One turning vector, and how many steps it has turned
The counts run from 0 to 128.
[-20,21,5,21,-8,-5,5,-27,-8,0,8,6,15,5,-9,-7,-17,-11,-12,-5,16,-9,-2,18,6,2,-5,9,-2,-30,12,6,4,5,-7,-9,14,3,-7,-12,-11,41,-1,5,7,-33,11,1,-26,-22,22,5,-26,-14,1,3,-15,-3,16,14,-15,12,6,1,5,5,10,-1,0,0]
46
[-7,17,-18,9,-11,-14,-3,-20,-22,-6,14,15,21,4,3,-7,-19,-3,4,9,18,-20,-1,13,14,10,2,17,7,-13,-20,-3,-11,-5,-12,-3,32,-1,0,16,-20,14,-12,-5,8,-25,2,1,-35,-19,10,-8,-3,-10,12,0,-18,3,17,27,-1,20,-5,-4,3,-7,4,-14,11,7]
86
[-14,11,-9,5,1,2,4,-28,-13,10,18,9,15,-2,-9,-13,-7,-10,-28,5,16,-13,-6,10,5,-11,8,23,5,-12,-16,30,4,18,-10,6,31,-4,4,3,-24,11,-10,-9,20,-28,12,-17,-19,-3,22,3,-15,-26,2,-1,-2,-1,11,23,3,8,-5,4,7,-1,12,-15,12,9]
128
[-10,26,-9,11,-15,4,-3,-29,-5,13,2,1,19,0,-14,-3,-1,-16,-6,-2,18,-9,-1,15,6,-4,0,13,14,-5,-7,13,6,23,-28,-1,24,-14,-7,17,-8,33,-3,-15,12,-15,9,1,-10,-16,34,-3,-16,-18,-4,-2,-27,6,15,16,-11,12,2,15,12,2,6,1,6,6]
37
[-21,14,-10,-3,3,-10,10,-10,-5,-6,18,5,15,2,-10,-20,-14,-17,-21,3,14,-3,-9,13,9,10,19,4,-11,-24,-13,9,-10,4,-12,-13,14,9,-13,10,-31,25,-15,11,15,-23,-7,-9,-13,-17,4,5,-9,-17,7,1,-5,3,28,25,-14,2,16,-11,1,-13,9,-5,22,1]
70
[-16,18,0,2,-11,3,-5,-9,-12,7,3,-1,22,-6,-15,-1,7,-11,-17,4,10,-13,-2,18,12,-3,5,-1,14,-25,-22,16,1,30,-20,-10,16,-18,-6,4,-7,28,-15,-19,24,-38,0,-13,-7,-16,14,2,-15,-3,1,8,-22,17,6,12,-9,11,-3,12,5,4,5,-2,11,11]
29
[-10,4,-19,-12,-12,-12,-6,-23,9,-3,19,-3,28,-8,-16,-10,6,-16,-11,4,11,-22,-2,17,16,7,9,8,11,-15,-13,5,-18,25,-16,-2,24,-15,-3,-7,-18,10,-31,-18,14,-14,3,-10,-8,-15,12,3,-8,-19,2,-15,-9,8,21,20,-4,19,5,1,12,-5,8,-1,11,5]
110
[-5,10,-16,-2,-13,-6,-19,-22,-20,0,4,2,20,5,-5,0,-13,-5,-6,-4,11,-8,-4,13,25,16,-8,14,14,-22,-17,16,-10,6,-6,1,29,-1,3,-6,-34,18,-10,-12,22,-26,-3,-6,-19,-14,9,-9,2,-17,-2,-5,-16,1,19,14,-5,15,9,-10,15,3,10,-2,10,9]
105
[-32,4,3,-3,0,-8,-8,-11,-3,-1,23,3,24,-8,-8,-10,-3,7,-21,-7,4,-9,-15,28,9,10,-4,3,18,-20,-17,15,-2,11,-18,-3,21,15,-8,-6,-29,21,-17,-7,12,-25,7,0,-16,-3,-2,-10,-10,-21,-16,-10,-7,-4,12,17,-2,17,13,-12,4,6,19,6,15,13]
100
[-17,28,-4,10,-13,-8,5,-17,-10,4,2,4,14,5,-8,3,-11,-18,-12,14,15,-13,1,16,10,-5,11,10,9,-26,2,-5,4,10,-7,-23,10,-20,-10,3,-11,25,-19,-2,9,-42,6,3,-22,-19,21,7,-21,-9,5,16,-19,10,16,19,-14,6,-2,2,8,5,-3,-10,10,9]
48
[-25,9,-4,-4,8,-20,5,-28,-6,-2,18,17,21,5,1,-23,-23,-3,-4,-5,6,-7,-2,7,-1,13,-3,12,4,-21,-25,6,1,0,-26,1,18,13,-5,11,-27,22,-19,3,3,-23,6,0,-27,-5,10,-8,-20,-17,-7,-22,-9,-3,20,23,-2,15,9,-8,-7,-2,23,-3,13,4]
81
[-17,26,-11,2,-18,-6,-5,-18,-17,7,9,-4,19,24,-18,2,-6,-6,-4,12,12,-14,1,15,18,-2,4,5,16,-2,-10,-4,13,17,-33,-12,7,-11,0,10,-15,37,-16,2,3,-31,15,8,-17,-19,24,-10,-10,-14,-1,7,-17,11,16,16,-9,3,-3,3,1,4,-5,6,6,21]
56
[-6,22,-10,4,-11,4,-7,-24,-12,10,3,4,13,9,-13,3,-4,-21,-7,-5,18,-8,-4,14,8,9,2,19,7,-10,-14,20,3,25,-26,-2,18,-9,1,11,-14,25,1,-14,19,-19,7,-12,-11,-16,32,-6,-14,-25,6,3,-18,5,20,19,-8,2,1,13,18,-13,8,0,8,10]
36
[-25,15,-16,7,-2,-4,15,-21,-5,5,26,1,29,6,-10,-16,-1,10,-14,3,14,-9,-4,19,1,-1,2,-9,-1,-6,-7,13,9,7,-31,-6,19,4,-11,11,-21,41,-25,2,-6,-16,12,0,-13,-10,6,3,-14,-15,-5,-10,-11,9,13,19,-4,6,6,-8,0,3,6,17,14,10]
61
[-26,12,-3,-5,0,-15,5,-23,-2,0,17,14,27,-1,-5,-20,-18,-8,-6,2,6,-14,8,16,2,4,3,3,8,-19,-28,-3,7,12,-36,-5,15,-1,-13,19,-23,23,-30,-6,-3,-19,3,11,-19,0,11,-10,-24,-9,-18,-16,-20,6,22,17,-1,14,5,-8,-8,9,18,3,19,6]
80
[-29,3,14,8,10,0,-1,-16,3,-1,19,15,5,-5,-8,-9,-15,-1,-22,0,16,-1,-18,29,3,15,4,7,11,-19,-13,11,-10,10,-16,-8,19,14,-5,-7,-18,16,-5,-5,17,-31,14,-9,-27,-10,7,-11,-12,-21,-4,-12,-13,-5,14,20,1,20,12,-11,3,-13,19,-10,16,11]
4
[-13,11,-4,4,-7,-2,-3,-12,-2,1,5,-2,17,-1,-14,8,10,-2,-7,8,16,-12,-7,28,8,22,1,-5,13,-18,-10,7,-6,21,-20,-15,13,-16,-4,-14,-3,34,-20,-13,15,-38,13,-19,-16,-24,12,-3,-10,-8,13,-4,-20,18,12,16,-5,16,3,11,10,-16,11,0,6,15]
25
[-31,11,3,-5,-7,-5,-11,-7,3,2,19,2,23,-8,-10,-3,-1,1,-20,1,5,-16,-4,29,14,2,6,-1,27,-15,-20,3,-5,25,-22,-12,19,1,-11,6,-24,15,-26,-18,13,-22,-1,8,-11,-1,-4,-9,-8,-15,-18,1,-17,2,9,17,1,19,10,-14,2,15,5,4,17,21]
99
[-9,13,-5,6,-2,5,-4,-23,-13,14,8,4,12,7,-13,-8,-3,-10,-15,-7,18,-7,-8,16,6,6,-7,19,3,-13,-10,27,11,16,-30,7,17,2,1,-1,-17,32,10,-4,19,-24,11,-16,-17,-20,26,-1,-17,-28,8,-6,-9,-2,15,21,-7,7,6,9,11,-11,20,2,5,6]
35
[-23,11,-6,1,-3,-11,8,-17,7,1,15,-4,31,-18,-19,-10,6,7,-15,6,7,-16,-9,23,4,8,7,-13,6,-19,-2,8,-8,23,-23,-13,19,-13,-12,-14,-5,27,-33,-13,11,-24,15,-15,-13,-8,8,10,-2,-7,-3,-10,-14,6,6,15,-5,25,11,3,4,-2,16,5,0,2]
22
[-12,1,-10,-6,1,-15,-7,-24,-1,-3,17,2,18,-7,-16,-12,-3,-7,-11,-10,12,-20,-15,19,14,16,-3,7,-4,-21,-1,7,-16,18,-19,10,27,2,-1,-21,-19,26,-9,-4,12,-18,10,-16,-20,-24,14,0,-5,-17,5,-20,-5,-2,22,18,-6,24,13,6,4,-10,20,-3,3,-6]
112
[-15,18,-10,-1,-16,-12,4,-20,-2,6,11,-2,29,-12,-20,-2,4,-3,-16,12,13,-13,-4,17,11,11,13,1,6,-13,-12,5,-16,22,-21,-12,27,-24,-9,-5,-13,11,-34,-18,17,-31,12,-19,-13,-8,10,9,6,-12,4,7,-13,9,11,21,-8,22,2,2,10,-5,2,-8,4,6]
21
[-7,13,-12,6,-5,-11,-11,-27,-19,2,13,-3,21,8,-12,-5,-9,0,-7,5,17,-10,-16,18,23,12,-5,22,7,-15,-1,9,-13,10,-19,2,25,-2,5,-15,-14,16,-7,-6,17,-27,14,-16,-25,-17,20,-6,16,-28,5,-14,-7,-3,17,18,-3,18,4,-4,12,-6,16,0,-5,4]
16
[-19,10,-10,11,-4,-15,-2,-21,-9,-7,20,15,29,6,3,-18,-15,3,12,-5,14,-19,-2,19,7,6,-9,9,13,-12,-6,-6,-2,0,-27,4,22,4,-1,12,-11,30,-15,-4,-5,-20,9,12,-30,-18,17,-12,-19,-9,0,-23,-22,5,14,23,-4,22,6,-4,-7,1,15,3,8,9]
84
[-25,24,5,10,-12,-6,8,-19,-5,7,12,1,24,0,-12,-8,-6,-12,-21,9,10,-17,2,20,7,-14,10,6,5,-26,3,-4,9,13,-9,-15,8,-11,-14,-3,-7,32,-21,0,7,-36,12,7,-17,-17,19,8,-24,-7,-7,8,-15,6,15,12,-13,9,-3,0,-2,14,4,-4,9,4]
49
[-17,22,-16,20,-5,4,6,-19,-8,-5,19,1,27,9,-5,-9,-3,4,-3,-6,16,-5,-6,19,14,8,-3,-6,-5,-9,1,13,-6,5,-19,-7,22,7,-5,10,-17,47,-7,9,1,-17,1,0,-18,-28,7,-1,-16,-8,6,-6,-19,7,18,24,-14,13,17,-7,3,-5,4,17,14,8]
65
[-16,20,-21,13,-9,0,9,-14,2,-4,12,-3,27,10,-8,-3,3,-4,2,4,20,-5,-4,23,8,8,2,-5,10,-4,-2,5,-5,10,-22,-10,14,-4,-1,15,-18,39,-20,2,-2,-15,7,3,-13,-22,12,1,-13,-15,7,-6,-25,18,16,25,-14,6,8,-8,11,-9,0,15,16,19]
64
[-8,18,-1,5,-5,-3,-5,-9,-23,11,0,3,14,-1,-9,6,-1,-9,-18,5,12,-7,-6,14,15,8,1,1,1,-25,-22,21,3,21,-10,-12,23,-10,-3,-4,-15,28,-5,-13,26,-41,1,-20,-16,-21,14,-2,-5,-6,10,14,-15,10,13,12,-10,7,-3,11,7,-5,9,-6,11,11]
28
[-15,2,-14,-4,-7,-16,-7,-23,6,-4,18,0,29,-9,-16,-15,4,-5,-7,-9,7,-24,-10,22,12,9,-7,-3,3,-18,-2,1,-17,25,-20,6,23,-7,-7,-11,-12,20,-21,-14,5,-14,4,-8,-9,-24,15,6,-11,-17,-6,-24,-9,2,23,14,-8,27,10,1,3,-1,18,-1,6,-1]
111
[-18,10,-1,6,4,4,-1,-20,1,9,11,3,19,2,-15,-17,8,-8,-14,-10,11,-11,-7,22,4,2,-8,10,9,-13,-10,22,10,26,-31,5,8,-3,-4,-1,-6,35,-2,-5,14,-21,10,-10,-8,-16,26,0,-28,-24,-7,-16,-15,3,13,14,-10,10,8,12,4,-7,22,11,11,4]
34
[-13,21,-18,15,-14,-4,3,-13,-15,-7,12,3,20,6,-8,2,-6,-14,-9,9,19,-5,-4,15,17,5,9,7,0,-16,-12,8,-15,10,-9,-16,24,-5,-7,19,-29,32,-15,4,17,-21,-6,-6,-13,-28,6,1,-7,-6,14,14,-24,8,26,24,-17,3,8,-5,11,-8,-4,-3,19,10]
67
[-20,10,0,11,4,4,1,-27,-11,15,15,6,20,-4,-10,-14,-8,-1,-23,-3,11,-18,-3,18,5,-17,-1,11,7,-14,-12,27,7,19,-12,11,28,0,-2,5,-16,26,-6,-10,14,-28,6,-3,-20,-4,24,3,-23,-16,-10,0,-8,0,8,12,3,20,-1,9,-3,13,16,-7,13,5]
127
[-11,14,-12,1,-13,-16,-14,-26,-5,-6,4,-1,19,-6,-22,6,-7,-12,-6,0,9,-22,-3,23,17,15,0,-4,8,-13,-9,-10,-11,32,-20,-6,24,-18,-6,-7,-7,25,-12,-20,16,-16,9,-9,-14,-28,19,-8,-10,-5,7,-1,-19,10,18,12,-7,28,6,15,8,-3,7,-13,2,2]
114
[-17,15,-19,6,2,-8,17,-25,-7,5,19,1,23,9,-7,-15,0,5,-14,2,16,-1,-9,15,2,9,6,0,-5,-10,-8,20,3,1,-23,-3,26,7,0,5,-33,38,-17,14,-2,-22,16,-11,-19,-9,4,1,-9,-23,5,-9,-6,3,14,30,-6,-2,11,-10,9,-8,9,10,8,11]
62
[-12,10,-2,-1,-4,-7,4,-11,-7,2,9,-3,15,-4,-12,3,3,-1,-14,6,15,-10,-14,26,7,22,1,0,2,-25,-12,14,-6,15,-21,-11,22,-6,1,-19,-12,27,-19,-9,20,-39,18,-27,-20,-19,8,0,-1,-15,18,0,-7,12,10,20,-6,12,9,7,11,-15,19,-4,1,11]
24
[-8,23,-8,8,-18,-1,7,-34,2,12,4,8,19,-9,-15,-5,-4,-21,-14,3,22,-8,4,7,-5,0,12,17,8,-11,-8,16,0,14,-21,-8,25,-16,-9,13,-23,17,-21,-11,11,-21,12,-12,-16,-3,19,4,-15,-24,4,10,-16,2,14,24,-8,1,2,4,18,-6,4,-6,7,0]
40
[-21,10,-2,2,-2,-4,-6,-13,4,3,8,8,13,-4,-12,-2,-1,-5,-7,-4,11,-23,1,29,5,6,-8,-4,20,-17,-18,9,3,27,-19,-1,15,-8,-2,-7,-4,29,-16,-15,11,-34,13,-3,-18,-17,19,-11,-33,-9,2,-6,-23,18,9,12,3,21,-3,14,-1,-3,17,-10,9,22]
122
